In the rows, 128 means zero.
One hidden turn or mirror swaps the rows below in pairs. Which row is each named row swapped with?
vubog: [157 121 104 148 149 118 126 136 104 158  99 159 171 145 146 125 122 137
 112]
kug: [131 134 119 102 128  96 114  97 140 173 117 143 138 114 134 143 131 126
 142]
Pasum: [116 101 117 142 135  97 148 130 108 146 128 146 107 117 139  92 123 137
  81]
Mev: [108 102 118 124 125 117 136 107 112 142  87 175 153 126 137 135 117 150
 145]
Ton: [132 141 129 111 129 109 110  99 121 170  92 149 133 127 130 157 142 112
 135]
lak: [145 117 141 127 146 119 144 142 125 133 125 116 148 117 152  93 134 145
 141]
nek: [156 112 109 146 147 115 130 140 111 154 101 160 166 144 152 126 111 147
 108]
nutif: [131 141 120 112 136 107 107 101 122 168  97 148 134 128 136 158 137 111
 142]
nobez: [116 154 142 111 144  94 116 136 104 155 116 127 107 128 145 126 157 122
 110]
vedum: [130 139 121  93 137  93 111 101 132 173 115 146 138 126 139 145 134 121
 135]
Vesu: [156 120 112 139 145 114 122 136 105 159  95 164 170 144 154 122 119 138
 107]
sekal: [105 136 141 117 107 109 141 120 104 152 127 115 114 116 131 110 157 109
 126]
nus: [ 93 126  93 148 144 116 138 124 108 157 111 162 153 137 117 136 127 151
 103]
Dep: [137 123 137 149 126 129 123 101  92 156  83 146 131 133 145 134 143  95
 135]
zab: [131 117 127 136 151 144 138 149 101 130 113 139 168 140 138 110 139 145
 134]
bufan: [135 114 136 105 132 102 134 125 138 148 142 122 133 112 143  88 126 148
 132]
zofu: [ 99 131  90 147 141 118 130 122 101 147 111 165 153 143 121 142 122 148
 111]
Teged: [141 111 142 160 130 111 138 126  93 148 112 139 102 121 150  96 144 112
 102]
pigo: [153 126 110 141 151 111 125 135 107 157  94 167 163 147 152 132 119 146
 107]
rarot: [135 138 125 133 152  94 111 140  96 159  96 166 132 143 159 148 141 134
 104]
Nafum: [122 100 116 147 137  99 146 130 108 138 134 147 115 124 135  93 117 148
  83]
Dul: [135 122 141 150 131 127 124 108  94 155  80 147 119 126 142 130 146  95
 134]
vep: [125 103 120 150 137  99 153 131 107 143 130 141 106 121 137  88 125 137
  87]
zukon: [133 121 120  91 129  88 131 118 138 157 138 124 135 115 143 102 119 145
 125]
Sapil: [137 126 122  94 128  88 136 114 150 157 130 124 131 113 141 107 132 141
 126]
viv: [113 107 113 148 139 104 146 128 110 148 135 143 107 119 132  98 125 143
  80]
Zomal: [141 122 101 143 151 132 138 126 127 153 141 116 111 117 120 102 130 120
 113]
Dosaf: [111 141  98 141 146 139 135 131  98 144 105 159 152 152 118 141 130 141
 119]
vufop: [111 149 135 110 138  91 120 129 105 154 125 121 104 126 146 129 154 123
 105]
buk: [139 115 152 153 124 126 136 118  91 151  95 141 107 121 145 114 152 102
 124]
Givu: [112 106 123 127 104 124 148  96 108 146  90 166 157 129 138 120 114 141
 139]
dufo: [108 138 145 124 102 117 146 111 101 147 120 118 115 117 131 104 151 115
 129]
Zad: [114  96 110 131 169 124 120 119 129 137 127 150 106 109 126 123 126 144
 111]
rit: [101 106 122 133 155 111 126 105 122 128 101 176 127 123 133 138 120 154
 130]
gumiv: [142 117 141 108 133 102 138 141 133 140 129 125 142 113 143  87 125 148
 137]
Bizo: [104 129 137 123  89 114 154 104 103 147 111 133 141 117 127 109 144 126
 143]
Ker: [111 125 139 125  93 122 158 100  97 148 105 130 130 114 133 105 147 118
 135]
lal: [ 96 119  93 146 147 108 143 128 107 153 125 158 138 137 128 126 128 153
  84]
nubi: [151 118 103 154 145 122 135 125 126 162 135 116 149 117 125  89 131 128
 113]
nisa: [161 111  97 159 146 127 134 125 116 161 124 132 158 130 138  97 129 127
 109]
nogak: [130 138 124 119 127 119 104  97 115 166  93 152 139 125 137 154 142 110
 140]
Niti: [114 136 147 118 104 110 145 115 102 150 114 116 116 120 123 109 156 111
 126]
Raru: [126 146 136 113 149  90 107 136 102 155 108 151 115 135 147 146 156 128
 110]
kidem: [111 113 127 128 105 117 152  94 115 143  86 167 155 134 131 122 127 136
 142]
Terat: [107 101 127 127 132 114 134 108 124 137  89 180 136 118 133 133 110 152
 137]
vudar: [148 119 105 152 141 127 139 128 126 159 143 112 134 117 132  93 124 125
 114]

lal pairs with nisa
Dosaf pairs with Zomal
Raru pairs with buk
zukon pairs with Givu
Ton pairs with Niti

